The rows of A fall into a few groups, and each row is roughly a mix of its group's hidden directions; some rows fit no group.
A:
149 -53 30 -76 368 12 12 118 357 -104

197 268 -148 104 -197 27 -183 -104 -147 267

188 -296 -293 108 -267 -10 -79 133 -43 -38

-171 -225 -138 -87 -148 -304 87 -150 -192 178

184 44 -300 303 -64 100 266 30 -24 125

260 -25 -43 -81 -283 234 -72 130 -26 292

171 -41 -42 -122 -343 250 79 -139 -16 258

180 34 151 166 -239 130 40 190 -42 -349

-210 -104 46 133 -51 46 397 -19 -46 282

155 38 3 224 297 -177 -13 258 40 238

46 -119 40 -166 271 46 36 155 -88 -407

140 101 218 -109 76 132 -112 154 220 -349

257 -44 40 -49 -157 165 202 -100 52 377

37 171 73 10 427 -81 -242 -38 -185 -25

40 28 -116 -76 -344 275 172 -258 -44 78

-82 61 19 -203 -164 266 36 1 406 60

58 -90 100 -248 262 -21 -4 29 55 -404

94 253 -7 260 -45 400 20 83 61 74

37 -256 326 246 -59 -6 137 -228 -98 45

242 91 -187 277 70 51 62 317 -14 170

-91 -27 47 -54 -185 299 78 -378 175 -43

23 5 353 -302 6 78 91 -191 95 207

-202 -174 -133 -272 73 -210 32 -168 117 254

210 215 -91 -61 -95 -96 -434 -47 86 -33

232 -327 -145 -52 -312 113 79 79 28 -106

51 21 -159 -21 151 -95 -218 401 -110 -196

-73 -168 -9 358 -64 -39 24 276 -233 145

246 116 -74 79 123 -36 35 173 -427 61

223 83 130 -256 146 -147 -191 -173 130 -232

-60 -36 -212 -28 88 120 -170 354 -72 -295

195 -133 -121 212 141 104 243 162 293 42

-116 -48 -168 301 -127 -12 -81 329 -146 181

112 193 201 -79 300 81 -229 82 64 -253

16 -228 219 -96 275 -47 179 40 -61 -308

-128 -267 -206 -81 32 -266 151 -121 16 270

-76 19 -121 -164 19 411 213 -116 -57 -203

108 230 -22 -283 6 149 147 -356 56 27

-183 8 -190 -166 201 -70 82 393 58 -111

36 180 -9 290 45 26 -100 -30 -430 51

-229 40 86 -229 -189 75 -37 -401 -45 -16

71 183 -51 -19 -208 246 123 -207 -48 337

63 -275 -207 237 -87 -139 298 41 -39 147

-152 -96 -64 -109 -141 -49 -391 123 -90 -270

135 -230 149 -87 9 -133 136 -244 98 336

-19 175 264 22 391 -81 207 26 112 55

88 -326 15 -26 -44 -104 324 -271 113 -31

29 -150 243 -101 31 -82 -168 -213 271 -269

138 88 -18 196 262 -59 -19 423 32 -33

154 -274 263 -167 143 -155 -87 232 133 -23

-170 -178 -113 52 1 126 -201 285 81 -315

38 101 214 -218 -95 169 -106 95 260 -298

-41 77 -216 173 -253 366 -25 -46 -156 99

-124 -126 3 34 64 -208 184 -443 30 93

110 -177 -137 -52 -341 128 153 -276 -15 147

-359 -159 26 40 -79 -98 95 84 342 121

-89 -2 -78 186 -288 -65 45 -87 -399 121

-248 -50 70 -248 -191 -22 -276 -254 -73 -82

79 -18 63 1 -150 19 -408 -180 226 -191

-119 271 -195 -77 -58 -225 141 -180 58 279

43 -66 180 -285 183 -172 -140 50 137 -310

-54 -27 139 -383 26 -6 -93 7 336 -165

280 283 -157 25 -43 -83 -249 56 -209 135

-312 41 166 -239 -31 -32 -112 -298 -24 -179

98 -76 121 -101 -60 239 -171 92 -171 -389

100 -8 -105 300 -263 245 236 108 69 82

-51 -184 319 38 -20 -242 -12 -212 272 42

-129 -59 335 -320 75 -15 -80 13 77 -258

201 43 95 -168 284 -321 -101 150 -40 -147

201 -32 37 -92 -203 129 1 -96 2 448

82 -187 -183 250 216 -235 144 1 -188 155

260 -175 -275 152 -213 51 -78 241 -45 93

14 -42 180 -333 107 -75 -119 50 253 -277

2 322 57 70 -51 420 -91 21 126 65

-144 232 -14 -130 -234 272 75 -295 -75 30

138 242 -296 -8 -4 169 -47 164 -307 47

-83 -210 -149 -128 282 -300 45 -113 36 210

-226 -176 106 139 19 -58 384 54 -22 229

19 -267 -12 -189 262 -358 20 -2 82 -87

96 -34 38 -3 -23 -100 -152 -114 -21 510

One row of each group comes first, with its name. Which group is each row after those in?
149 -148 -196 301 141 -132 312 55 61 -68
K
376 179 6 -31 132 -110 -114 7 -320 -19
B
-113 -22 -16 63 -257 -174 -37 -110 -438 25
F

32 235 255 -93 -20 95 -260 39 -121 -311
F
-17 -43 214 -100 -50 -193 -126 -266 367 0
B
93 -35 112 -100 -192 184 86 153 360 -237
F
60 346 -284 -117 -163 120 -135 -81 43 183
B
97 193 232 -2 238 19 179 -28 81 350
K
-243 140 -263 95 -188 13 -188 -248 -174 5
K
